Rows are one point carried round by a steady rotation, each followed by how many ticks it has turned.
The counts run from 0 to 792.
[125 110 129  94 148 155 184 130 103 141 134  69 136 120 118 183 126 127
  97 113 108 117 150 162  89 134 116 135 133 144 173  63 108 127 115 169
 126 114 168 100 117  78 114 143 111 126 170 133 151 116 132 123 110 114
 106 111 113 142 152 147 145 140 126 154 115 175  90 109 108 149 145] => 272
[122 109 147  92 146 171 134 116  87 138 136 102 126 132  93 182  96 101
  68 101 186  59 131 124 111 136 112 128 117  93 132  97 124 104 110 135
 110 109 124 133 167  97 123 113 142 148 147 159 165 117 125 144 112 109
 124 108 144 117 133 153 173 145 135 145  98 171  90 122 107 123 140] => 21
[ 92  84 138 143 147 130 152 132 100 107 142 137 114 149 134 194  93 164
  88 109 111 109 145 144 113 131  98 114 126 141 106 123 119 101 109 108
 118 125 138 119 165  75 140 120  94 128 130  79 150 137 144 106 108 143
 142 129  84 135 112  91 180 137 162 114  79 131 120 140 154  72 184] => 666
[119 139 131 110 175 144 168 115 121 115 156 102 137 124  95 179 114 129
 108  99 112  97 164 140 153 151 159 153 175 156  80  54 136 133 112 139
 174  98 151 114 153  98 128 147 113 167 159 108 169 137 137 127 141 114
 147 143 130 146 120 143 165 120 132 139 105 162 114 108 121 123 170] => 542
[121 135 140 116 176 128 176 125 150 122 167 141  84  99 122 135 115 127
  99 100  98 135 146 137 150 118 177 193 161 158 124  79 136 135 151 139
 148 166 134 152 169  93  65  94 130 131 130 105  95 159 101 138 106 106
 138 129  84 132 134 127 131 111 129 153 114 169  92 102 110 127 154] => 745
[ 66 101 157 123 152 156 123 148  90 160 129 105 126 121 149 168 137 164
  99 107 149 131 144 138 102 117  66 111 125 123 143 101  97  84 142 137
 114 114 114 119 163  60 119 121 114 135 148 128 108 157 111 133 105 118
 111 111  84 123 127 117 137 166 154  85  99 169 118 158 109  87 151] => 386
[147  91 136 105 138 113 149 132 143 128 118 141 112 148 102 232 157 111
  82  98 163  95 154 148 102 134 137 126 164 123 102  97 124 124  98 136
 120 103 179 154 160  76 125 113 152 112 164 166 105 168 127 150 126 136
 142 122 107 109 149 139 167 133 133 123 111 175 101 119 123 138 148] => 38
[ 97  98 132 161 159 129 176 162 107 143 162 135 105 135 143 154 111 144
 108 119 113 122 135 162 100 101 171 160 149 150 130 140  84 131 137 111
 140 159 166 146 177  71 127 100 121 120 134  88 108 161 107 112  68 128
 120 149 107 139 129 135 140 157 156 135 128 120  76  64 152 106 149] => 678
[122 118 147 130 133 152 161 137 103 147 165 135 110 145 154 193 133 126
 114  93 101 120 144 146 124  96 150 169 172 170 128 104  83 126  99 143
 142 179 138 162 122  96  76 121 108 122 158 142 120 114 124 139 114 121
  92 103  83 141 161 119 163 169 109 121 112 132  49  89 123 140 144] => 494
[112 143 130 124 144 147 145 138 100 151 173 158 112 113 141 158 108 109
 116  87 112 103 160 121 133  96 131 182 169 139 123 108 103 159 108 118
 158 146 110 162 161 103 110 115 116 151 150  96 180 135 116 156 126 118
 110 103 135 137 142 164 167 142 142 176  93 116  68  89 138 116 160] => 487
[114 126 150 150 126 171 165 122  80 143 142 108 137 105 119 178 110 145
 115 126 141 115 191 127 135 121  88 141 130 105 169  74 101 131 140 118
 100 135 169 112 164  90 154 124 121 130 141 111 140 140 125 127  77 141
  85 134  74 112 139 138 161 135 171 118 105 164 122 132 110  90 119] => 146
[105 122 132 129 134 146 138  98 134 124 157 162 109 110 120 150 119 118
  97  90 123 106 187 117 161 110 105 172 168 122  89  81 140 128 114 111
 101 124  91 156 181  90 104 108 117 160 127 112 145 164 128 144 155 127
 152 103 102 138 134 140 182 141 171 162  68 150  96 138 127 113 175] => 726
[125 109 161  99 150 124 164 121 110 121 144 155  88 141 128 160 139 102
  78  83 146  82 144 140 125 129 170 173 132 126 128 112 105 121 120 129
 166 175 120 176 160  94  81 103 132 113 126 114 122  95 117 158 108 124
 107 123 112 127 139 142 159 113  98 174  82 158  69 100 126 129 145] => 247
[127  89 132 111 167 126 144 138 117 134 128 111 136 141 132 218 134 130
  95 108 132  98 143 139  98 126 106 107 160 158  94  79 117  87  76 152
 138 102 138 125 129  85 102 130 117 145 178 166 144 141 137 138 151 124
 135  92 131 145 139 112 163 159 116 102 104 151 102 130 124 129 163] => 291
[137 113 164 136 142 161 167 108 110 115 170 140 101 124 122 176  96 124
  84  95 110 108 179 140 157 115 111 168 149 146 122  84  99 146 115 106
 112 157 116 167 149 124 101 101 120 139 144 125 140 125 137 144 137 130
 129 105  74 133 143 114 193 153 132 161  74 137 103 124 138 100 155] => 734
[143 102 167 117 147 131 157 124  73 106 145 104 121 133 107 185 101 115
  80  93 134  73 143 116 127 142 149 136 127 139 120  78  88 129  90 121
 190 131 150 133 157 122 107 120 129 151 162 115 176  95 121 170 112 133
 111 121 113 122 145 133 199 112  97 111  90 147 116 134 146 112 138] => 549
[112 148 145 121 119 178 176 109  80 132 171 117 124 124 137 171  97 140
 121 116 115 122 198 154 135 157 138 177 136 127 138  88 101 131 128 138
  87 139 128 121 132  86 104 105 107 138 136 113 159 141 121 131  94 125
 111 110 101 128 101 146 161 150 151 134 170 157  66  98 108 112 166] => 209
[105 127 132 117 122 116 147 149 122 137 118 118 114 141 133 218 157 152
 108 106 167 124 163 145 112 148 142 132 186 109 127 118  93 123 105 138
 124  91 182 130 129  61 116 135 142 120 157 145  98 165 110 144 118 151
 123 102 133 119 144 168 144 126 136  85 156 161  98 114 145 131 171] => 593
[134  76 133 118 197 134 183 162 114 159 147 121 114 126  99 181 109 128
  93 120 115 107 137 177 120 124 132 143 165 140 128  91  97 151 153 123
 156 121 176 147 140  89 151 121 120 128 190  98 126 152 124 129 121 106
 136 135  95 129 132 160 153 155 123 146  98 156 110  79 144 123 125] => 55
[136 146 150 116 118 137 152 118 126 153 152 134  93 114 160 186 163 141
 127  91 102 129 151 144 130 112 156 172 148 134 135  98  99 127 115 152
 140 167 148 142 149 101  66  90 135 125 162 144 102 153 113 146 113 103
 121 108  93 117 157 152 147 165 111 112 152 164  57 108 116 139 164] => 498
[141  80 163 102 178 118 138 159  85 145 138 132  96 128 112 172 115 122
  67  97 151  86 133 126 119 118 125 130 137 118 146 112  80 152 140 109
 160 126 160 172 155 105 129 106 148 131 172 128 141 149 104 184 111 106
 121 104 103 104 142 166 177 134 105 144  69 150 108 107 159 107 139] => 57
[125 129 131 158 138 149 140 130  80 158 136 143 125 118 153 193 139 147
 137 112  85 124 195 130 120  94  96 145 159 146 128  96  93 143 110 140
 121 127 148 114 173  93 132 114 103 146 170  97 160 165 129 142 113 123
 124 137  90 127 127 138 164 154 160 105 112 153  92 133 128  81 169] => 173
[ 96 119 129 134 155 113 129 139 133 126 133 154 119 121 145 156 134 155
  98  92 116 120 168  97 109  96 102 146 156 155 124  94 117 118  82 138
 140 129 121 111 197  80  97 127 107 140 112  95 141 149 125 120 120 152
 119 112 100 148 147 104 140 117 180 133  56 156 115 167 112  87 180] => 166
[ 60 128 118 104 166 122 154 169 144 133 134 117 126 141 133 174 139 145
  70  83 196 120 130 127 115 134 147 155 190 132 129 114 104 108 127 124
 138  90 153 144 143  62 101 158 156 138 126 132 119 149 117 140 128 156
 115 103 159 151 139 170 138  99 158 144 126 137 105 104 134 144 155] => 591
[157 116 154 140 126 158 152 107  81 125 151 131 122 140 126 198 122 103
 108 113 109  69 170 146 113 118 151 148 122 127 123  87  94 142  94 123
 151 158 158 131 180 119 113 104 128 130 166 127 157  97 132 149 100 117
 106 145 104 112 140 143 187 146 109 129 109 159  80  99 120 120 132] => 241
[119 106 118 140 171 119 145 147 140 131 124 135 120 127 132 187 125 152
 105 138 123 129 165 145 111 129 139 140 160 141 100 124 124 116 122 110
 103 107 181 122 195  53 149 102 112 134 125 102 121 189 130 128  81 131
 149 158 112 141 107 118 138 143 193 116 131 169 123 112 136  83 178] => 660
[143 132 153 108 138 183 175 119  94 123 165  75 133 132 113 197 112 114
  93 124 138 119 160 129 125 136 135 171 141 149 143  69  90 120 109 140
  98 137 148 125 109 117  95 117 134 139 152 183 155 110 147 145 106 127
  84 105 105 131 146 126 163 147 117 123 127 162  93 110  92 136 126] => 521
[110 147 118 126 129 128 123 120 134 128 145 178 103 139 154 202 127 114
  97  83 125 115 170 117 138  99 113 143 159 136  94 120 125  93  82 129
 130 126 121 163 165  73 118 122  95 133 127 112 151 140 152 159 124 139
 108  93 113 129 129 129 181 147 163 147  76 145  76 123 136 107 176] => 477
[ 49 135 132 133 158 171 133 137 135 158 163 113 127 122 146 129 102 135
 104  94 143 121 128 144 133 102 111 139 151 153 134 108 132  82 138 127
 131 137 100 140 192  72 127 134 107 141 109 104 133 148 138 111 104  97
 119 135 108 154 126 132 126 178 188 143  83 149  79 105 109 108 150] => 695
[138 133 143 124 123 132 161 111 122 105 154 116 126 154 134 206 152 117
 102 106 133 112 164 124 115 130 167 168 157 153 106 105 121  93  64 140
 106 141 168 124 177  98  92 105 113 126 126 175 129 129 157 138 104 154
 114 125 108 135 142  96 163 134 146  97 143 161  78 121  98 122 166] => 223
[112 161 134 107 181 137 159 107 158 125 159 122 101  92 136 151 115 129
 110 100 106 132 145 141 157 114 152 189 146 163  99  61 164 109 149 149
 150 127 116 137 171  70 105 106 110 151 131  90 122 157 129 147 101  80
 128 147  90 128 121 127 137 133 128 154  91 180 107 116  89 118 164] => 754
[ 89  77 144 132 146 135 149 167 118 131 155 114 116 119 132 157 132 144
  71 115 169 136 142  97 101 109 115 163 161 143 150 118  98 116 100 121
  77 137 135 121 164  94  65  93 133 130 106 150 117 165 108 137 112 166
 113  92 112 153 133 103 140 126 170 113 104 135 112 150 114  93 155] => 405
[101 103 140 106 159 147 147 146 104 153 140  84 130 100 122 192 106 152
 117 112 142 124 135 145 123 118 104 110 137 124 151  66 120 105 146 148
 131  90 157 108 146  69 139 114 122 155 182 131 130 186 116 149  92  87
 131 122  95 106 117 154 138 162 140  94 136 178 133 138 115 111 152] => 78
[126 140 130 110 150 166 188 118  94 138 162 116 113 106 127 182  92 137
 118 122 107 134 168 160 135 116 149 171 133 149 146  64 133 121 152 151
 110 128 148 137 115  68 122 121  94 133 156  97 162 148 131 150  74 104
 101 127 102 112 112 134 153 139 139 174 115 184 103  91 107 124 140] => 764
[ 75 126 144  94 151 153 132 145  88 155 121  80 137 107 119 160 105 143
  86 100 165  87 128 105 117 143 108 122 116 110 159  84 107 117 134 146
 179  98 124 109 164  73 121 146 133 149 166 104 168 116 115 141  94 113
 118 108 156 124 141 183 158 119 128 139 104 159 106 132 120 112 148] => 577
[105 106 144 129 143 141 148 132 109 154 131 123 134 136 123 209 138 150
 114 111 144 108 187 152 118 143  92 115 187 113  87 104  93 130 113 134
 128  84 146 128 150  84 137 140 128 144 176 129 119 172 128 136 148 123
 150 123 130 126 123 166 155 155 149  84 146 154 105 116 146 117 166] => 602
[ 94 119 120 110 195 120 135 139 139 142 163 117 118 137 117 186 120 126
  84  96 145 102 141 128 126 127 134 143 188 163  88  95 114 116  96 140
 158  99 117 138 155  87 108 145 123 171 159 129 162 157 128 148 158 114
 148 117 164 171 132 151 147 139 145 130  94 138 111 105 135 136 164] => 293
[126 113 156 117 171 134 161 125  84 113 155 100 114 127 102 157  90 122
  88  88 129  84 133 108 137 144 161 161 153 149 128  68 100 139 112 124
 214 137 137 128 159 117  96 141 137 162 157  94 178  93 113 141 117 121
 119 131 136 129 138 144 169 106  95 133  88 148 114 117 133 118 141] => 550
[ 94 101 136 129 151 146 182 176  99 137 163  91 127 136 110 210  90 160
  79 119 161 147 136 149 124 135 148 133 170 136 146 103  84 112 133 109
 103 106 179 135 107  77 116 126 135 129 149 139 120 164 122 142 102 146
 102  88 106 126 139 131 158 139 152  97 141 127 126 108 152 106 141] => 92
[ 98 109 134 127 163 113 136 148 140 127 125 107 128 110 101 172 134 144
  62  93 189  95 127  94 119 126 146 131 171 120 131  93 130 118 100 115
 162 104 167 124 206  80 120 127 176 130 117 134 114 152 114 136 108 156
 131 134 141 130 146 144 156 103 178 111 104 155 134 150 123 112 147] => 347
[107 129 125 123 150 105 141 147 127 128 137 172 104 130 153 187 156 145
  77  92 159 137 170 115 122 105 117 159 165 136 114 132 117 122 108 114
 106 142 137 158 145  60 106 124 132 112  96 109 113 149 125 152 111 178
 100 100 107 140 139 108 158  95 174 136  76 146 112 125 130  78 161] => 161
[ 87  94 163 129 190 137 120 153 113 142 135 102 111 143 125 161 161 141
  53 110 192 109 133 126 115 138 111 121 144 137 110 119  99 101 117 125
 135 130 119 153 181 100  99 108 151 146 123 164  85 137 118 152 127 117
 130 144  95 145 136 109 135 131 127  70  87 151 126 144  95  90 133] => 626
[153  93 150 137 141 152 180 110 107 139 172 146  87 111 116 165 114 127
 130 124  85 127 171 156 123 104 153 181 159 142 120  76 115 157 136 126
 123 161 148 139 157 112  93  75 108 129 172 122 124 152 123 141 104 115
 124 123  74 117 135 138 153 154 130 146 114 159  91  98 123 122 141] => 737
[ 81  92 160 175 155 165 165 149  87 143 191 103 139 122 117 150  82 142
 105 130 133 115 148 122 135 114 157 161 172 125 137  90  78 131 129 100
 163 145 169 119 202 130 129 116 130 149 144 109 129 140 112 124  99 145
 114 152 106 129 139 152 158 159 155  99 125 134 128 105 119 114 101] => 118
[ 81 103 141 105 136 110 122 151 134 149 104 125 118 119 126 189 154 148
  86  81 179 121 144  96 105 141 128 123 184 114 127 113 100 113  95 142
 155  89 135 112 171  70  82 130 153 148 147 126 132 168  95 133 135 151
 142  96 156 136 140 164 147 101 141 112 128 154 111 138 117 115 166] => 595
[113 104 141 132 134 149 158 151  87 140 140 153 104 129 125 169 121 123
  80 110 167 132 178 117 117 114 108 178 148 104 162 135  97 134 142 109
  85 145 149 156 142  73 116 113 134  97 100 103 135 127 116 166  85 173
  76  96  97 131 140 134 162  91 169 162  77 151 105 122 122  77 134] => 152
[140 136 132  92 138 151 145 107 112 130 152 137  96 118 143 207 124 128
 108 114 122 119 165 140 134 106 130 147 121 144 102  85 144  95 135 136
 117 133 126 165 146  73 125 106 110 125 154 122 137 146 141 183  83  85
 107 127  68  97 110 110 155 151 125 118  94 196  98 129  90 102 148] => 756
